rotation ticks, each row followed by its count of ticks:
The counts run from 0 to 363.
-1.2	-21.5	14.3	-9.5	12.8	-22.1	55.5	-14.2	2.6	-36.2	-10.0	25.0	-11.7	-17.4	23.9	0.2	-11.3	9.0	8.5	-19.9	4.1	14.7	-27.3	1.6	-1.7	41.2	0.9	42.6	-15.1	11.8	-8.6	16.3	-5.4	8.9	8.3	28.8	5.3	-2.0 -> 110
10.1	36.5	-28.4	2.2	5.9	-6.4	4.2	13.7	-6.8	23.5	-6.0	-22.0	-37.8	-9.1	2.5	-0.6	-26.1	10.5	0.5	-45.1	-21.0	13.5	12.2	-28.1	-12.0	20.4	20.3	5.1	0.9	-6.7	21.9	15.2	21.4	6.9	-5.7	40.4	-7.2	-13.0 -> 251
21.2	2.8	-6.4	19.8	5.9	-10.2	39.6	4.9	-12.7	21.2	-1.6	-2.4	-17.8	-17.7	-1.7	11.7	-36.8	31.0	-23.8	-27.7	-21.0	18.1	-25.5	-39.7	-4.6	24.5	-6.8	-1.2	-11.4	-17.4	4.6	20.5	19.1	16.8	-23.6	21.1	18.2	-5.8 -> 142
1.2	-20.4	10.8	8.5	25.9	-27.6	36.8	-3.5	-17.0	-39.3	15.4	26.5	-17.3	16.6	5.0	-22.6	-2.5	33.7	9.7	35.4	11.4	-44.3	-1.6	-12.9	12.3	10.2	20.2	-13.1	2.9	3.1	-5.6	27.0	-7.0	-19.0	0.5	26.4	19.1	21.8 -> 9
-45.5	15.0	3.3	-33.3	19.7	-11.3	-13.9	13.9	21.7	11.7	-10.4	-8.9	-15.6	-5.4	-22.8	20.6	-9.4	-0.9	-3.2	2.8	18.6	-42.3	-27.2	26.3	31.4	-17.4	4.3	-6.0	-0.2	-12.0	18.9	-12.6	4.9	-6.2	-25.0	-33.3	-12.4	-20.2 -> 269
17.6	-15.4	-16.4	-12.6	3.0	-25.7	-19.1	29.8	11.8	14.0	-2.3	-26.3	-4.5	11.1	-41.8	26.9	-11.4	38.1	15.2	2.1	-2.0	-5.1	1.3	-37.1	40.7	-0.8	11.2	-27.4	3.2	-9.4	8.4	-26.6	-12.5	21.3	-14.6	-22.1	20.5	26.7 -> 336
-58.4	-15.2	5.9	11.6	-26.3	8.8	-5.3	-25.0	13.1	6.1	3.6	10.0	-2.5	1.5	14.5	16.4	12.0	-27.6	-12.2	-17.7	47.4	-24.1	-4.1	38.6	-2.2	11.0	-29.2	-1.5	-1.6	19.9	12.1	-10.2	5.6	1.4	6.8	-7.5	-5.5	21.7 -> 299
-1.5	-18.0	27.4	39.4	-1.3	20.2	46.2	-21.0	-17.3	-4.0	24.0	13.0	0.1	32.3	6.7	-42.3	6.5	20.5	-18.0	25.0	4.4	-23.2	-10.1	-1.8	-3.6	3.9	-11.4	-7.5	-4.3	-19.4	-28.4	25.4	18.1	-25.9	3.9	4.8	-4.5	24.4 -> 214
-41.3	-9.6	3.1	-20.7	-16.2	12.6	3.6	6.5	-28.4	-5.7	9.4	-30.6	-12.8	42.2	-1.6	-35.0	7.1	-28.1	18.5	-15.5	32.4	-37.5	19.6	19.7	17.1	-17.1	31.2	2.0	3.2	-10.3	-21.2	-15.6	-21.1	5.4	18.9	-13.1	-9.9	-10.0 -> 194
31.4	21.7	-5.8	-7.9	10.0	11.1	25.3	15.3	-6.5	23.1	3.0	-23.7	-23.0	16.6	-13.1	-20.1	-23.3	3.3	9.8	-49.1	-45.0	39.8	9.6	-17.7	5.7	30.1	11.9	10.0	-17.9	-17.0	-3.1	-6.3	9.9	11.3	11.8	30.7	-5.8	12.5 -> 44
-12.3	13.8	-19.8	-5.9	7.6	44.0	-3.8	-39.0	17.1	22.4	2.5	10.6	-9.0	-26.8	-3.4	1.9	5.2	14.1	7.8	10.6	-18.1	-45.0	11.6	39.0	23.0	-0.6	12.8	7.3	-4.4	-10.3	-11.3	-14.0	29.5	-15.3	-14.9	17.9	2.7	-2.8 -> 279
6.0	17.5	-30.9	2.0	-24.7	16.6	-19.9	13.4	15.6	37.6	-15.3	-33.2	-11.5	-15.2	-5.6	35.7	-19.0	3.7	4.1	-40.9	9.8	33.8	-11.1	-25.5	16.3	1.7	-18.6	9.3	-12.5	6.7	26.3	-21.1	-4.9	27.8	-19.7	4.6	2.1	-5.1 -> 339
-11.6	-1.5	-18.6	14.7	-23.9	17.9	12.9	-23.2	15.6	-11.8	-20.4	9.9	-11.5	-22.4	23.7	27.6	0.4	12.4	26.5	-20.0	18.2	3.9	-29.4	-15.7	7.1	24.6	-20.7	50.4	-9.5	37.2	13.0	12.6	-19.4	-8.6	-8.9	29.2	-0.3	-9.4 -> 209
-15.9	1.7	6.5	-22.8	28.6	-25.0	21.8	19.2	-6.9	15.6	-1.6	-18.1	-20.6	17.3	-5.9	-17.7	-15.2	-1.7	-23.9	-57.8	-9.0	22.9	2.9	-3.3	-15.2	26.4	23.2	14.0	6.5	-25.7	2.4	-5.5	28.0	8.7	7.1	-4.9	-33.2	-5.8 -> 152
-7.7	3.3	2.3	2.6	31.7	-31.1	34.2	14.2	-38.1	-19.1	9.4	4.1	-28.5	19.8	20.7	-34.2	-18.8	-4.4	-1.9	8.3	16.8	-36.6	13.2	-5.7	-20.1	-1.5	26.0	-13.2	0.6	-10.0	3.5	37.3	1.8	12.0	-8.1	19.3	3.8	-26.0 -> 184
2.5	-6.6	-22.7	5.3	-25.7	36.2	-3.4	-32.3	5.0	9.9	-7.1	9.7	3.2	-49.5	13.6	35.6	6.2	-5.0	19.2	-7.6	14.7	-1.0	-12.9	21.6	8.6	9.3	-23.5	16.0	-24.3	27.6	5.7	-7.3	-11.1	21.6	-25.5	32.4	42.5	-2.3 -> 101
18.6	9.0	24.9	20.4	-14.4	29.2	-18.9	11.1	7.1	0.0	7.8	-8.3	22.7	22.1	-10.2	-4.1	8.1	-12.5	7.2	39.5	6.4	24.8	-13.5	10.0	27.9	-20.4	-43.4	-26.5	-16.1	11.6	1.9	-8.3	-23.4	1.4	-21.0	-9.5	21.0	42.8 -> 27
26.8	38.7	10.5	3.0	5.7	1.8	-7.8	22.2	-1.4	-3.6	-7.8	-31.2	-14.8	24.3	14.4	-24.8	2.7	-10.8	12.2	-27.5	-20.5	67.7	18.8	-20.6	-30.8	12.7	2.6	22.8	-6.0	6.1	7.0	3.8	-6.8	4.1	12.6	18.2	-25.2	12.8 -> 46
9.9	-12.5	-22.0	0.0	0.4	-23.6	27.3	-9.7	-16.5	-14.4	4.7	16.4	-17.9	-16.0	15.0	8.8	-15.5	14.9	9.5	-24.4	11.1	-5.9	20.4	-9.5	6.1	46.1	-0.4	-6.1	-15.7	24.6	10.0	3.6	-4.8	16.9	7.4	55.9	40.2	26.5 -> 12
-32.0	18.7	10.3	-1.2	34.5	-27.9	27.3	4.0	-29.6	-15.4	15.0	9.2	-23.5	21.3	13.9	-35.2	-22.9	-7.3	-9.5	8.9	6.4	-45.2	2.0	5.6	-14.1	2.4	21.2	-17.4	3.2	-13.5	14.0	35.1	17.8	-3.7	-7.0	13.6	-6.4	-22.9 -> 183
6.0	31.1	27.4	25.1	-5.3	32.2	-16.2	9.8	30.0	-4.4	-11.2	-9.2	3.2	26.8	-6.4	-7.0	9.6	4.4	4.2	32.7	5.5	25.7	-33.2	-9.0	15.2	-18.5	-33.7	20.6	0.5	3.1	4.2	2.9	-8.9	-27.7	-14.0	-35.9	-34.3	10.3 -> 136
11.3	14.3	-11.7	6.2	9.9	-4.5	0.3	10.6	-2.3	-30.5	20.7	3.0	-22.3	48.8	-6.0	-28.8	-5.8	19.0	30.7	24.1	1.0	-26.0	28.5	-13.9	36.2	5.6	14.7	-29.1	-1.2	4.4	3.2	-3.6	-16.0	-19.8	22.4	22.4	3.8	46.5 -> 117
5.7	1.5	17.9	-14.7	26.7	-14.3	14.6	-6.6	-9.6	-45.1	-15.8	9.3	1.1	-8.8	36.5	-23.7	23.7	-6.6	27.4	9.0	11.6	17.7	1.3	4.9	-22.6	6.2	18.7	54.2	-3.4	16.2	-3.8	39.9	-11.3	16.1	4.6	19.5	-18.9	-24.7 -> 285
-4.7	9.3	-22.6	-6.2	-2.4	-12.8	3.6	25.7	-40.7	-19.2	21.6	-15.0	-23.4	30.4	0.0	-26.7	-13.0	-17.7	34.7	4.5	7.3	-24.3	33.8	-3.9	17.4	-1.5	29.4	-29.3	-5.6	5.6	4.1	0.3	-29.1	19.0	4.0	35.6	28.8	6.7 -> 293
16.0	-8.4	25.1	8.2	-14.5	10.1	12.1	14.4	-9.3	5.5	5.7	-8.6	19.7	4.1	7.3	-1.6	-11.4	-35.6	-13.1	-3.5	14.0	51.7	-17.4	6.5	-1.7	-2.6	-47.9	-21.3	-31.3	16.4	-5.8	-4.1	-32.4	32.4	-11.2	-3.2	32.4	22.2 -> 25
-15.2	-30.5	28.5	-20.3	4.2	-19.4	2.0	-11.8	15.4	-21.8	-14.0	13.0	17.4	-29.7	13.2	27.6	13.6	-25.4	2.9	1.3	34.8	11.6	-28.3	36.2	6.2	10.8	-36.8	13.8	-17.6	29.4	1.9	-6.2	-23.3	31.8	-7.9	-16.1	21.2	8.5 -> 199
18.4	-54.2	21.3	-3.5	-13.4	-2.4	37.3	3.0	-35.1	-11.2	4.7	-16.1	21.3	12.5	-9.0	-11.6	-2.6	9.2	14.5	10.4	18.7	-7.1	-16.1	-4.0	28.8	-7.3	8.2	-8.0	-20.5	-1.7	-29.7	-4.1	-39.0	28.3	0.8	-16.8	36.8	-3.4 -> 304
-24.9	3.2	-11.8	30.6	-21.8	29.8	13.8	-29.7	17.7	-2.8	-12.0	18.8	-15.3	-26.5	24.1	16.6	-6.8	-1.8	4.9	-18.3	12.6	5.7	-32.7	-1.8	-8.1	25.8	-34.3	43.4	-10.8	22.4	7.4	17.6	6.9	-14.2	-9.8	28.1	-7.3	-2.5 -> 210
14.7	0.2	-11.7	9.5	-11.2	25.3	19.9	11.1	-19.5	-16.4	7.9	-14.3	-10.0	23.9	-14.6	-10.2	-16.7	18.5	44.6	31.5	7.1	-40.6	-15.3	-8.3	51.8	-18.3	9.6	-9.7	-11.2	2.7	-12.7	-1.6	-36.1	-3.6	-20.4	11.3	27.9	-5.3 -> 205
17.5	50.6	9.8	-1.3	33.1	13.0	-34.2	-2.0	26.4	-7.0	-0.9	-0.9	-10.9	8.2	-1.8	-21.5	23.1	14.4	16.0	37.7	-22.8	2.4	22.7	2.0	1.8	-11.6	15.3	13.4	15.7	-8.8	8.8	19.1	23.8	-26.4	-9.6	12.0	-37.1	8.8 -> 354
14.8	-9.4	24.6	-16.5	16.4	-4.5	19.9	10.6	-21.3	7.0	-13.7	-23.6	9.6	-4.2	4.2	-6.0	-4.4	4.0	-2.4	3.9	6.7	23.4	-33.8	-14.5	-8.8	-19.6	20.1	29.2	-8.5	-25.7	-13.7	12.9	-3.0	34.6	-30.1	-38.8	-10.6	-52.6 -> 66
13.5	15.3	-0.8	40.9	-16.7	41.8	8.6	-27.5	0.7	21.3	22.2	7.1	-3.0	16.5	6.6	-24.6	-1.1	1.0	-19.8	-2.5	-19.3	7.0	25.6	5.6	-12.8	12.7	-33.0	-25.9	-5.1	-2.9	-8.5	7.8	28.8	-16.9	-1.9	42.1	2.5	48.6 -> 321
-4.3	8.1	-13.5	2.2	-16.7	6.3	-26.9	22.9	-10.4	16.0	-19.5	-48.3	0.3	-2.3	7.0	16.9	12.9	-21.8	19.9	-16.8	30.9	19.6	-1.3	-25.2	-13.2	-25.9	14.1	27.8	-2.0	5.6	11.0	11.5	-14.7	33.8	-22.9	-23.2	-13.6	-46.6 -> 165
